One vector is turned by the same rotation once a tick. Each row is the vector after some number of ticks, and that number follows the row.
The counts run from 0 to 722.
[139 100 149 135 129 122 166 144 111 134 148 119  77 136 135 141 113  53
 157 113 165 132 111 100 136 120 104  96 145  79 158 158 136 147 163]	268
[152 130 127 124 113 138 169 134  83 161 140 127 124 123 128 128 103 111
  61 154 167 136 137  99 184 119 104  95 115 116 164 168 139 144 153]	430
[133 143  80  91 117 140 154  80 106 116 126 145 108 124 141 112 134 133
  86 122 147 154 124 127 145 145 115  70 113 126 162 172 126  89 189]	351
[ 99 136 101 131 129 150  99 156  99 144 137 104  79 168 163 142 134 128
 145 146 120 121 115 116 113  97 111  71 108  94 132 184 153 145 159]	558
[154 153 141 133 107 114 121 102 108 129 164 136  66 107 179 119 105 112
 109 134 164  96 144 111 157 116 106 102 116 102 160 167 120 135 174]	614
[141  90  77 138 113 165 134 111 110 153 142 106  96 100 119 143 135  79
 100  81 174 160 115 111 125 140 124  80 153 103 144 155 112 127 152]	228
[136 151 125 151 128 109 136 121  87 162 165  99 110 121 173 165  99 132
 146 152 181 146 118 106 116 102 101  68 130 111 116 166 143 170 129]	434
[147 113 112 128 104 134 173 142 100 129 137 145 100 132 128 131 119  79
 139 168 174 158 104 125 116 109  80 122 104  85 125 169 113 149 173]	610
[119 115 106 116 113 155 143  94 109 148 155 104  82 104 147 143 138 102
 108  81 144 128 126 113 125 130 139  56 166 108 177 160 139 108 165]	460
[155 123  80 147 130 153  96 147 106 154 147  99  89 130 180 154 138 136
  70 131 147 118 147  87 147 115 132  96 117 117 144 155 121 142 156]	595
[ 99 124 116 122 118 146 139 123 114 151 139 115  91 163 170 153 158 109
 140  92 128 130 117 126 127 117 127  79 150  81 180 149 122  87 185]	302
[119 141  91 150 140 139 118 146  90 154 155  92  86 140 163 169 117 139
 133 135 141 118 133 101 144  96 141  53 118 100 116 162 164 161 140]	23
[114 109 137 154 103 155 110 172 103 177 138 117 103 143 144 135 122  98
 107 117 177 139 130 113 166  96  93 110 125  71 155 159 120 154 156]	109
[123 135 116 138  83 145 121 123 101 172 164 128  91 113 139 134 116  84
  86 158 182 136 134 116 162  96  92 101 127  89 154 159  99 151 157]	41
[144 138  55 127 141 128 173 117  89 144 147 115 122 140 146 175 134 142
 108 173 149 164 125  97 135 113 126  68 112 133 121 145 131 139 152]	94
[137 114  78 137 150 139 173 142  97 168 128  91 146 146 146 174 126 143
 114 115 164 182 111  90 132 136 118  74 142 127 145 142 134 118 149]	552
[ 92 152  79 116 115 133 122 101  91 140 128 120 116 122 139 120 109 151
 125 121 166 162 116 143 136 137 103  50 104 119 105 181 151 139 152]	510
[130 136 108 160 136 105  99 134 115 161 151 100 110 129 184 147 110 134
 148  97 189 168 114 105 112 144  78  95 128 110 127 158 105 148 149]	65
[ 91 149 131 124 120 132 156 120  81 159 129 119 128 158 178 151 128 161
 130 113 140 140 129 129 152 107 110  54 135  94 162 171 166 123 159]	624
[137 139 145 116 108 123 134 103 103 110 133 139  73 119 174  98 105 121
 122 117 151 105 124 134 134 135  97  83 113 115 150 202 149 131 177]	11
[104 100  76 113 131 168 125 159 119 146 107 113 102 162 101 116 137 101
  98 104 137 162 109 112 141 136 105  84 106 101 142 175 134 111 176]	675
[169 119  96 157 133 149  95 156 111 142 145 102  79 133 190 141 123 130
  74 117 150 108 139  94 139 123 125 101 105 120 145 168 126 141 165]	293
[ 84 123  60 132 139 145 131 144 104 165 118 108 127 157 119 144 136 123
 131 105 162 190 113 111 145 138 102  67 121  98 114 144 129 127 153]	141
[127 115 103 116 159 140 152 167 106 128 110 120 105 190 164 150 143 142
 126 108 116 130 129 103 151 127 125  79 104  98 159 161 151 104 191]	214
[117 122  68 107 120 138 195  96  94 139 138 126 119 121  97 150 134  91
 116 132 154 179 113 114 146 125 124  60 132 108 136 141 135 112 163]	463
[121 120 129 108 141 111 190 111 106 103 128 130  92 148 140 134 117  97
 172 104 148 144 106 120 123 137 101  70 128  97 145 169 152 110 182]	123
[160 121  77 113 122 137 168  97 106  99 149 133  72 123 171 146 149 120
 138 143 137 137 103 126  87 125 126  92 120 117 137 172 120 110 186]	650
[147 154  77 118 111 150 139  89  87 149 150 115 116 110 175 149 128 158
  75 148 144 139 128 119 126 119 122  70 131 142 156 173 130 120 151]	507
[103 148  70 128  88 155  89 114 116 170 149 129  96 130 161 140 150 129
  96 153 151 147 126 138 138  99 102  96 116  97 134 155  91 127 168]	186
[121 144  69 129 109 146 117  92  94 149 134 111 123 100 143 132 117 147
  83 110 172 156 130 123 156 134 117  56 115 132 119 172 138 139 149]	207
[152 102  86 120 117 168 117 144 120 133 142 112  76 117 128 115 119  73
 100 151 145 140  98 111  96 127  93 118 109 114 136 192 113 148 164]	150
[ 89 125 106 117 111 147  88 142 113 142 107 124 104 155 152 106 131 126
 134  93 148 152 107 141 122 136  79  88 105  94 145 190 123 115 181]	31
[147 130  50 127 113 153 144 105 119 126 155 129  81 131 161 164 170 117
 108 155 135 151 119 118 116 109 130 104 118 109 133 148  91 110 186]	417
